which system made each run:
path 1, K (11 x 18):
[[ 20  43  -4  12  21   7 -70   8  14  30  27   9  12  71 -10  12  -8 -55]
 [-16 -18  29  13  32  14 -55  -5  -8 -18  82 -40 -22 -21  50  -1  30  -8]
 [ -1 -16  28  39 -27  47  28  -9  20  15  -9  -4 -41 -33  33 -41  -2 -80]
 [ 47  74 -38  41 -34  12  25  26  20 -20  15   2   5  -6  46  -6  -3  17]
 [ 43  11 -11  30  22   9 -12 -84  18 -60  13  12 -12  23 -27 -23  11  18]
 [ 22  22 -23 -13  15  26 -75   0 -20  14  11  17 -36  30 -14  16 -21 -63]
 [-21  11  35   6  31 -10 -47  -5 -32 -27  45   1 -27 -32  90  -2  14  -9]
 [ 14  -2  50  25 -31  19  24 -39  29  13   5  20  23 -40  26 -46 -17 -66]
 [ 57  31 -49   3 -56  36   9  25  -7 -16  42   4  28  13  25 -26  -9  10]
 [ 15  -7  -5  25  37  38  -1 -43 -26 -76  17  35 -29  39 -16 -28 -10  28]
 [ -3  29   0  -8  12  34 -65  -5   7  19   2  53 -45  -1  -9  33 -58 -30]]
path 2, L (11 x 18):
[[ 15  30  29 -34 -22 -19 -17  -5  55  -1   8 -14 -12  -7  43 -89   2  26]
 [ 45  26   6  -9  -5 -10 -41 -41  18 -38  51  41 -26  71   3 -17 -18   7]
 [ -4 -20  -3  23  28  13 -13  -7 -55 -29  42  45 -25  34 -10  82 -22 -11]
 [-53 -31   6  12  15   4  29  20 -39  26 -41  15  -9 -52  -6  72 -18 -15]
 [-46  -2   7 -19 -24   6  13  24  26  58 -60 -10  42 -53  14 -35 -16   9]
 [  4  19  32  -2 -12  21 -21 -14  67  11  19 -18  37   5  18 -90  -1  15]
 [ 39   2  23   5  12  21 -36 -12  32 -28  73  -4 -43  58 -14 -17  -4 -13]
 [-15 -29 -19   6   6  -5 -14   0 -31 -11  36  10 -73  39   1  82   2  -1]
 [-51  -5 -20  24   1 -35  23   0 -19  36 -49  14   0 -10  11  87   3   6]
 [-20  29 -13  13  -8   0   3   5  32  52 -48  -4  86 -51  -8   1  -8  -1]
 [ 24   7   9  17  -1  55 -18  -8  47   6  18 -42  38 -28  -8 -79   5 -18]]
path 3, U (11 x 18):
[[ 37  19   5 -21  41 -43  12  17 -23 -31 -26 -44  26 -49 -16 -35  44  11]
 [ 31 -27  33 -44  44 -31   3  -2 -36 -42  -4 -22  31 -19 -33 -50  30   7]
 [ 11 -38  57 -34  25 -43  38  16 -37 -12  -8  -2  51  -6 -20 -35  16 -30]
 [ 25 -11  42 -29  -5 -43  57  22 -32 -15  -4  17  72 -39  -8  -8  -6   1]
 [ 36  -7  15 -11 -21 -21  84   7 -15 -41 -15   7  42 -33 -12 -36   3  34]
 [  2 -14   2 -18   5 -26  73  39 -15 -33 -30 -17  22   7  -9 -39  17  57]
 [-17 -23  26 -45  18 -52  40  25   0 -12 -17  -4  23   9 -31 -10   2  78]
 [ -6 -47  26 -52 -13 -45  43 -12   8   3 -21  17  33  28 -61  -3 -16  43]
 [-10 -38  -3 -21 -44 -43  56  -8  -6  21 -23  15  68  39 -26  14  -2  25]
 [  4  -9 -19   7 -43 -56  67 -14  20  12 -19  -3  53   4 -19  42  15  52]
 [ 18 -13 -57 -11 -39 -40  47 -16  19  -2 -31 -32   9   5 -40  18  31  63]]
path 4, V (11 x 18):
[[-18 -30  19  20  -8 -22  20  10  35  53  17 -60  55 -38 -17  43  32 -15]
 [ 17 -38 -37  -1 -69  26  50  12  42  30   3 -52  -4 -20 -30 -10  12  11]
 [  2  -8 -60   7  -9   8  29  18  12 -18 -14 -48  -2  45 -12 -34  33  69]
 [  4  31  -4  -1  50 -32   0  27  38  -9 -12 -30 -23  37 -58  19  15  58]
 [ 13 -11 -15 -51   6 -59 -30  -1   3  35 -28 -29 -14  14 -63  40  20 -16]
 [-11 -28   6 -15  -6 -60  31   7 -15  40 -45 -49  33 -22   1   6  55 -46]
 [ 30  21 -19  11 -26   2  52  61  15  24 -10 -53  38 -54  -5  -3  18 -13]
 [ 60   3 -59 -20 -27   9  34  17 -12 -41  11 -33  -5 -25 -32 -14  22  47]
 [ 13  -3 -14 -22  35 -21  40  33 -34 -47 -36  -2 -30  44 -42 -11  10  44]
 [ -4  14  17 -49  54 -50 -20  64 -29  15 -12  -3  16  17 -37  37  -1  12]
 [ 13 -31  32 -55  -4 -65  14  -1 -24  20  -3  -8  43 -51 -29  39  10 -20]]
path 5, L (11 x 18):
[[ 34  -4  47  23 -27 -48  84  -8   2 -21  13  16   4 -28  22  14   9 -27]
 [ 39  20 -39 -41 -45  17  31  31   9  -7 -12  28  -4 -23 -43   6 -45  53]
 [-31  -7 -15  19  48  28   0 -33 -11 -55 -28  11  -7   4  -4 -39  -2  72]
 [-11   6  51 -28  73 -23 -28  30 -17   4 -27   5   4  36 -36 -20   1 -35]
 [-16 -55   4 -67 -19 -23 -56  -9 -43  23  38 -14  22 -26  22   1  17 -17]
 [  3 -45  26  17 -61 -27  64 -54   3   4  -2  21   6  18  24  -7  11 -37]
 [ 27  17  -2   1 -34  10  58  61  21   9  26  24  33  17 -28  27 -42  40]
 [-14 -20  -3   3  33  23  -1 -29  27 -38   8  -9 -20 -44 -45  11 -11  86]
 [-31 -22  -3 -11  45   5 -20   2   5  20 -61 -12 -26  60 -57 -31   8 -14]
 [-36 -21  10 -28  18 -34 -51  27 -31  29  36 -38  51  25  37   5  35  -7]
 [ 27 -27  33   3 -41 -54  18 -64  28  15  26 -15  16 -27   0  23  30 -49]]
path 6, V (11 x 18):
[[-53 -44  -8 -35  24   1 -10   0 -15  -6 -15  14  -4  13 -41  28 -25  86]
 [-47 -37  47 -39  28 -11 -18   4  26  44 -21  -4  43  13 -54 -14 -16  13]
 [  2 -36  28 -17 -22 -12 -14  -6  34  52  36 -37  72  15 -31  -9  16 -29]
 [ 11 -42  -5  31 -58  -4  56 -12  35  18  41 -39  17  29   1  11  32  -9]
 [-14  -1 -57  32 -39  19  42  31  30  12   5 -27 -24  45   1  38  13  52]
 [-34   6 -47  -3  21  -5 -15   0  30   3 -24 -27 -30   1 -34  33  10  89]
 [-23  -8   0 -34  35 -24 -23 -16  36  30 -60 -29 -12   0 -70 -13  12  12]
 [  9 -12   6 -20  11 -33 -21   0  19  43 -20 -65  42   5 -29 -31  48 -56]
 [ 43   3   2  20 -26 -36  43  17  24  16  22 -67  12 -16   5  -2  55 -43]
 [ 45  23 -61   9 -49 -13  57  38  -3 -10  -7 -31 -35   1   3  18  25  13]
 [  3  30 -64  -5  22 -20  26  27 -32 -36 -48  -9 -24  -4  -8  22  15  70]]
path 7, K (11 x 18):
[[-29 -32  36 -24  -5  27 -33 -28  20   4  32  63  -8  26 -18  11 -63  26]
 [-54 -32 -20 -25 -49  29 -39  -2  -3  40  24  26 -10  26  53   9 -27  17]
 [-67 -14  14  39  -7  27   6  -3  16  16   0  18  35  48  58 -28  -6  24]
 [-23   3   3  27 -13  52  -9  15  77  37  21  -4  33  37 -21 -19 -30  27]
 [-24 -14 -33   3 -14  44 -28   9  50   2  26 -41 -59  49   4 -28   8  51]
 [-37   9  16  44  20   2   2  -2  47  10 -10  -5 -78  65  18   4   5  -6]
 [-12  35   7  50  -8 -15 -23 -11  74  39  33 -30 -18  13  26  51  18  -7]
 [  6 -14 -23  45 -12   2 -12 -42  35  10  21 -70 -10  10  22 -16  64 -31]
 [ 24  27 -13  58  28  27   9  34  11   3  -4 -48 -14  28  -3 -20  38 -65]
 [ 42  48   8  40  44   8  -4  14  27 -36  29 -39 -47 -45  -2  11  25   0]
 [ 58  23  -8   8  -9 -19  -4 -53  18 -24 -13 -21 -74 -41  -3 -14  24 -48]]
path 8, B (11 x 18):
[[ 20  18 -43  53   3  48  -2  14 -18   6  21  22  27  12 -35  71 -24 -24]
 [-32  18 -43  41  42  62 -43  -2 -33 -13 -28  -8   8 -40  24  -9   4   0]
 [-24  35  36  12  33  -3 -21 -11  30   0 -47  -6 -32 -33  48 -73   6 -25]
 [ 23  22  51 -21 -18 -37 -34 -28  63   6  41   2 -38  36  25 -34  -4  -5]
 [ 36 -31  18  20 -22 -11  14 -34 -12 -32  77  22 -21  51   2  41   3 -21]
 [-17   0 -29  49   0  39  20  28 -49   1   9  39   0  18  11  77 -26 -19]
 [-32  41 -31  36  18  36 -24  -2  -6   6 -31  14  20 -75  31  21 -14  18]
 [ 10  35  15  10   9  17 -22 -46  46  -4 -42   3   0 -35  11 -87  -3 -23]
 [ 10  10  47  -2  10  -3 -32  -9  47  -6  43  -5 -14  77  16 -67   8 -11]
 [ -4 -42  50   7  18  -5  -5  -4 -14 -24  79  16 -45  33  11  47  -4 -19]
 [-26 -21 -29  19 -35  27  17  -3 -33  15   0  44 -37 -11  23  80 -33 -20]]
path 9, U (11 x 18):
[[ 22 -12   1 -10 -50 -39  28  -6   2  12  52  24   8  -5   3  91 -15  14]
 [ 11 -20 -55  11 -66   8  55 -43  -6 -15 -40   7 -46 -29   3  15   2  12]
 [-46  25 -67  21   9   7  -2   5  -3  14 -76 -22   4  10  26 -15  24  36]
 [-18  23  -1   6  57 -11 -57 -16  50   9   2 -35  19  10 -48  18  14  48]
 [ 22 -49   5 -34 -10   2 -39 -24  19  26  41 -33  -2  45 -68   3  12 -36]
 [ -9 -37   5  -9 -48 -34  -9 -21 -32  36  23  -8  23   7  50  26  30 -69]
 [ 32  52 -17  28 -23 -44  21 -32  -2   1 -34  14   0 -66  38  37  10 -30]
 [ 41  42 -70  26  19  29  -2 -11 -24 -46 -38 -12  -6 -20 -22 -28  18  12]
 [-28 -22   5  25  73  23 -22  21 -17 -21   3 -63  -2   8  -7 -35  50   3]
 [ -9 -21  60 -50  40 -26 -43  35  10  33  25 -34   4 -34 -25  -1   5 -32]
 [ 40 -21  37 -53 -37 -17 -19 -37 -18  -4  26  36  24 -23   3 -36 -22 -49]]
path 10, A (11 x 18):
[[  1 -13 -25  -7 -10  17  33  47 -53  31 -51  24  49  21 -30   5 -16 -58]
 [-64 -25  19  15  25   3   2  13   1  10  13 -25  59 -50  43   2  12  57]
 [ 23   5  56 -17   2   9  27  -7  71   4 -18   4 -20 -13 -51 -55 -34  -2]
 [ 27  25 -61 -40 -32 -19  -5  30  -9 -21   6 -10  -1  51   8 -25   8  68]
 [-24 -53  44  -3  16 -36   4 -30 -16 -23  40  10 -66  23   7  55  10  10]
 [ 10 -11 -22 -23 -30  13   8  45 -26  54 -23  26  25   7 -44  45 -36 -56]
 [-53 -40 -16   1  -1  -4  -3 -16 -14  22  -2 -45  74 -41  19  -2  34  36]
 [  4   9  59  29  23  -4  47   7  75   9 -18 -21 -13   3 -37 -40   0 -13]
 [ 40  45 -59 -33 -21   4 -16  49  17  -8  22 -25 -10   8 -10  -5  -2  63]
 [ -1 -47  15 -19  11 -49  -7 -56 -19 -36  16 -11 -74  -2  -5  27  34  10]
 [ 14  20 -10   2 -10 -28  25  36 -29  40 -36  24  13  35 -20  55 -12 -69]]
path 11, A (11 x 18):
[[ 28 -36   1 -25  13 -18 -31 -50 -24 -36  50  20  -1  46 -51  33   1  15]
 [-13 -49   0  -6  26  11  22  44 -78   6 -18  -3   6  41 -20   6  12 -59]
 [-53 -15  26 -10  12   6  13  59 -20  36  -6 -15  31 -74  44  15  -6   2]
 [ 14   3  36 -22 -31 -14  30 -35  62  19 -24   5  26 -64 -23 -44 -23  21]
 [ 37  26 -35   0 -24 -26  31 -12  29 -34  -6   3  15  65 -17 -33  10  64]
 [-10 -25   7   3  39  -3 -10  14 -18 -35  51   3 -59  55 -23  58   1  36]
 [ -8 -39  -6 -54   3  10 -26  39 -47  37 -19   4 -29 -20 -41  39 -19 -46]
 [-43 -27  -2 -25 -22 -39   7   0 -23  45 -41 -25  67 -36  36  -6  28 -19]
 [  6  10  56  38 -11 -22  52  -8  76  18  17 -15  52  -8  -4 -12   4   8]
 [ 55  13 -36   4 -10  34  17  20  33 -33  33 -26  -8   9 -57 -12  -7  53]
 [ -5 -29 -28 -21  31 -19  -6  -7 -37 -45 -19 -22 -87  11 -16  15  27  39]]
path 12, B (11 x 18):
[[-51 -14 -10  24 -32 -25  17  -3 -12  30  -3   4  48  57  66   6  20   1]
 [  9  10  51  35   8  -2  33  20  38  19  28 -19  46 -69 -15  43  -6 -17]
 [ 29 -15 -54 -10 -41  80 -23  -1  20   9   5 -22 -37 -17 -37 -30 -16  -7]
 [-32  -9 -15  30  35   6  27  -6 -10 -46 -26  -9 -29  43  26 -40  28  59]
 [-17  19  63  -3  53 -46  -3   7  32  20 -28  19 -27   3 -35  42 -19 -14]
 [  4 -23 -35 -32 -43 -15 -70 -64   5  34  24 -10  -1  -1  -1  30  12 -22]
 [  5 -19 -14  53 -23  -6  58  -9 -35 -14   1 -23  41  21  43 -12  49 -41]
 [  4  50  14  26  27  26  12  94  31  27  12 -20   3 -25  -7  25 -17  -3]
 [ 27   2 -35 -27   5  20 -47 -36   5 -39  14 -15 -61 -58 -11 -13   1  40]
 [  2   5  -9   4   6 -25  31 -32 -20 -29 -65  28 -38  68  11 -48  14 -17]
 [-13  41  39  -2  34 -59 -30  24  17  31  24  16  42  46   9  49  -6  -1]]

runs to name:
path 13 (2 x 18):
[[-34 -29  66  23  59  37 -16 -10  36 -21  31   7 -50   9 -15 -12 -18   9]
 [-49 -40  13   0 -18  15 -26 -41  21  26   1  24 -76  22   8  33 -26 -14]]
 : B
path 14 (2 x 18):
[[-21  14  40 -16  21  15  14  69  17  18  10  30  54  16 -19   0 -52  48]
 [-25 -58   0 -52 -34   9  -1 -16  34   0  18  -6 -28  -8 -21  -5 -22  80]]
 : K
path 15 (2 x 18):
[[ 29  70 -11  44  36 -25   7   4 -13 -49 -24  -8 -19  11  52 -34  34  -7]
 [ 63  68 -17 -23  21 -26 -42  15 -38 -24  -6  19  -5 -30   6   7  -3 -35]]
 : L
path 16 (2 x 18):
[[-12   1  27  10  31   9  39  36 -54 -54 -16  25 -44 -12  56 -35  -5  -1]
 [ 29  41  31  11 -19 -10  30 -22  41  -2  -7  63  12 -37 -19  27 -60   8]]
 : K
path 17 (2 x 18):
[[-13  20  13 -16  72 -23 -31  16 -52  -4 -49  28  41  22 -29  -1  -6 -15]
 [ 16 -29  38  12  35  17   5 -10 -13  -8  37  14  76 -19 -61  27 -18 -18]]
 : U
path 18 (2 x 18):
[[ -2   8  18  14 -29 -17 -18 -52  62  -3  43 -26  24 -20  47 -34  24  38]
 [ 52  20   2  27  -8  17  -1 -22  47  -4  26  16 -24  70 -55   4 -12 -34]]
 : L
path 19 (2 x 18):
[[-23  -9  19   4  -9  33  22  11  23  -6  18  10  73  -7  11 -54 -25  57]
 [ 24 -10  12   5   0  37 -10 -14  37 -19  56  21  23  56 -59  -7 -34  36]]
 : V
path 20 (2 x 18):
[[ 33  22  -9   6 -24  -7 -21 -31  82   8  36 -53  16   9  -9 -40  28  30]
 [ 24 -19 -18   7   2  13  -7   3   0 -13  17 -39 -60  83 -17 -31  35 -42]]
 : K
path 21 (2 x 18):
[[ 41  22 -44  14  21  33 -25 -25   9 -32   1 -26   7 -62 -58   1   6  25]
 [ -1 -10 -33  12  36  32  -8  13 -35 -16 -51 -37 -40  29 -15 -55  37 -41]]
 : L
path 22 (2 x 18):
[[ 33  26   6   4  25  25 -44 -32 -25 -34   7  36  35  33   7 -69 -11 -34]
 [-29  -7  60  -8  35  16 -34  31 -32 -11  42  29   9  34  55 -37 -12 -30]]
 : B
path 23 (2 x 18):
[[ 37   5  12   1 -11  34  58  68 -22 -19   6  23 -47   1  -3 -13 -30 -31]
 [  0   7 -36 -45  -1 -14 -31  28 -62 -34  27  21   4   8  46  12  -2  57]]
 : V
path 24 (2 x 18):
[[-14  -5  39  -2 -37 -41  13 -43   1  27 -22  28   4 -58  53  19  -4 -49]
 [ 40  32 -22  17 -73  12  12  -5  48  30  32   4  48  14  18 -14 -13 -15]]
 : B
path 25 (2 x 18):
[[  9 -54  -1  -9   5  71 -19 -10  15  -6  35 -25   6 -27 -68 -22 -17   7]
 [-65 -59 -15   2   7  42  19  10 -13  -1 -37 -15 -48  39   5 -36   5  27]]
 : B
path 26 (2 x 18):
[[ -1  38  12  18  19 -22  43  38 -14   1 -49  35  40  67   5 -23  -9 -23]
 [ 22  26 -12  13  26  -4 -38  22 -25   4  54  -5  40 -29 -18  85  -6  -4]]
 : V
path 27 (2 x 18):
[[-11  29 -28 -32  40 -22 -15  42 -30  24 -80  -6 -10 -19 -38  21   0  -6]
 [ 16  -7  13 -40  35 -33 -16   8 -27   3 -22 -41  42 -79 -22 -14  31 -24]]
 : V
path 28 (2 x 18):
[[ 31  34  -6  36 -42   1 -18 -10   3  14  35  -3  -2 -20  69  11  13 -65]
 [ 38  16  -6  61   1  28   8 -40 -11 -50  32 -10  32  -7  34 -40  28 -26]]
 : K
path 29 (2 x 18):
[[-18 -37   1 -58 -14  11  13  -5 -39 -18 -50  16 -51 -50  16 -53 -15   1]
 [-33  23  13  -6 -35 -43  32   2   8  19 -43  55  16  32  54   1 -26  22]]
 : A
path 30 (2 x 18):
[[-16 -17   0  36  -1 -32 -20 -73   8   2  -8 -16 -50  14  27  32  40 -43]
 [  8  38 -37  24 -34 -11   9  40 -10  51 -15  12  40  32  11  57  -7 -43]]
 : L
path 31 (2 x 18):
[[ -6 -16 -35  48 -31  48  43 -23  28 -21 -17 -27 -28   9  20 -56  21  19]
 [ -2  52 -31  22  37  30 -35  31  40 -15   4 -22 -42  51  -5 -26   3  45]]
 : V
path 32 (2 x 18):
[[  4  19 -38  13  34 -23   4 -12  32  -6 -46 -39  22   3 -68   5  30  50]
 [  4  -3  -6 -44  43 -38 -39  19  10  24 -32 -48 -34  16 -62   6  28 -14]]
 : K
path 33 (2 x 18):
[[ 30  30  35  29  19  17  73  42  -6 -15 -16  29  23 -45 -30  17 -32 -15]
 [ 32 -25 -45 -49 -10  47 -32  29 -69 -18  32  10   5  -9 -22   1 -18   7]]
 : V
path 34 (2 x 18):
[[ 16 -17  13  46   5  32  90  32  -5 -38   6  11  11  32 -19 -19  -7   6]
 [-32 -20   1 -23   0   5  41  88 -15   6  11 -23   0 -12  18  18  -4  63]]
 : U
path 35 (2 x 18):
[[ 61  22  31  -3  34 -15 -33 -47   3 -55  33  -3 -19 -20  -4 -45  18 -21]
 [ 17  -3   8 -17  -6   7 -16  23 -39 -11  16  33 -45  81  28 -26 -13 -51]]
 : B
path 36 (2 x 18):
[[-28  25  -1  24  27  -1 -35 -45  33  -1 -17  13 -57 -47   5  49 -14  22]
 [-23  -3 -11 -20  -1  24 -52 -43   9  30 -65   6 -27 -30  -5 -47 -10 -46]]
 : V
path 37 (2 x 18):
[[-32 -55  31  17 -14  44  31  -9 -38  -7  -4  44  16  25  28 -36 -22 -42]
 [-23  46  27  33  -3   2  37  65  20  35 -10  21  40 -27  40  28 -29   4]]
 : U
